Each scene shows the same named points in several views, each turned, perhaps mirrored, and shifted as a whole.
A view may leave some points out, and in a few views one point is out of place. Which views, in the order they come, and which point in each? Write - if none.

-- scene 1 --
In the rows, zero is written as 128.
panel a:
  geve [174  99 115 171 144  85 171 122 128  64  97 196 192 109 106  94]
  felo [159 111 108 163 145  84 172 112 133  77  99 189 192 109 115 112]
  Ser [163 100  88 167 144  68 169 111 127  82  90 186 197 107 112  99]
  Goga [169  99 115 170 143  86 168 118 127  67  97 197 195 105 109  99]
  puga [161 113 112 165 145  85 174 115 134  73 100 190 188 112 113 110]
  Neb [166 101  90 163 142  71 174 116 126  79  94 187 196 111 115 100]
  pife [166  97  92 165 142  75 171 113 126  78  95 190 195 107 112  97]
panel b:
  Mez [135 121 105 129 166 128 162 152  98 129 133 107 130 131 143 116]
  pife [134 117 106 133 167 125 166 152 103 126 134 107 129 129 138 116]
  geve [132 129 104 145 150 123 175 148 112 121 136 104 127 115 138 125]
  puga [129 118 104 133 148 125 173 146  92 120 139  97 119 118 128 122]
  Ser [136 117 109 128 168 127 160 153  96 130 130 106 131 133 143 116]
  fumef [134 117 103 125 168 130 160 154  98 128 129 110 127 130 141 118]
  puz [134 118 107 129 166 130 162 152 102 126 131 108 127 130 140 119]
  Neb [132 117 104 128 167 130 163 153 100 125 133 109 126 129 138 118]
panel c:
  Neb [137 165  82  75 131 138 153  82 126 152 148 129 123  67 111 131]
  puga [130 156  86  85 144 135 156  94 113 153 160 138 131  58 115 128]
  pife [136 165  81  75 130 136 152  80 122 156 147 130 126  68 116 131]
  puz [138 166  81  76 131 137 155  82 127 154 147 129 123  69 112 132]
  geve [129 157  78  80 144 120 151  84 113 172 151 136 131  65 112 129]
  fumef [140 165  81  73 129 138 154  82 130 149 145 129 125  68 109 131]
  felo [130 156  89  84 137 140 156  92 115 151 159 137 133  59 116 128]
  Mez [139 165  79  75 126 138 155  82 128 154 148 132 128  70 112 132]
  Ser [141 167  81  77 126 141 157  80 128 152 146 130 128  71 115 133]
panel d:
  puga [144 137 124  77 133 141 122 125 103 118 132 107 125 112 120 104]
  Goga [142 139 124  93 143 134 130 128 106 128 131 114 122 113 118 105]
  Neb [149 136 134  98 138 137 124 118 105 115 122  96 131 124 122  98]
  puz [151 134 132  99 140 134 124 118 107 114 120  97 132 124 122 100]
  Ser [155 134 130 101 139 132 127 116 106 112 121  95 136 127 119 102]
  fumef [152 135 133 101 137 134 125 116 106 114 122  91 130 126 122  98]
  felo [147 138 123  80 130 142 124 122 101 115 132 105 129 116 118 106]
  geve [141 137 127  94 147 133 126 129 109 130 127 115 118 110 122 103]
  pife [147 137 131  99 142 135 128 120 105 117 124 100 134 123 119 100]
panel e:
  Ser [160  61 118 165 224 117 164  98 177 158  82 146 135 158 113  86]
  puz [157  62 117 171 224 118 163  98 180 157  77 149 133 155 112  84]
  geve [168  71 133 192 216 124 157  99 187 150  69 153 125 149 108  83]
  Neb [154  63 116 172 224 116 163  97 181 156  77 149 132 157 113  82]
  Goga [168  71 137 187 214 120 158  98 185 148  76 151 126 151 110  81]
  puga [155  73 126 180 202 119 155  88 183 146  77 153 123 154 119  80]
  Mez [159  62 119 169 224 118 163  98 180 155  82 145 134 158 111  86]
  fumef [155  60 114 168 227 118 162  98 182 156  80 146 133 156 114  83]
Views with a point moved: -
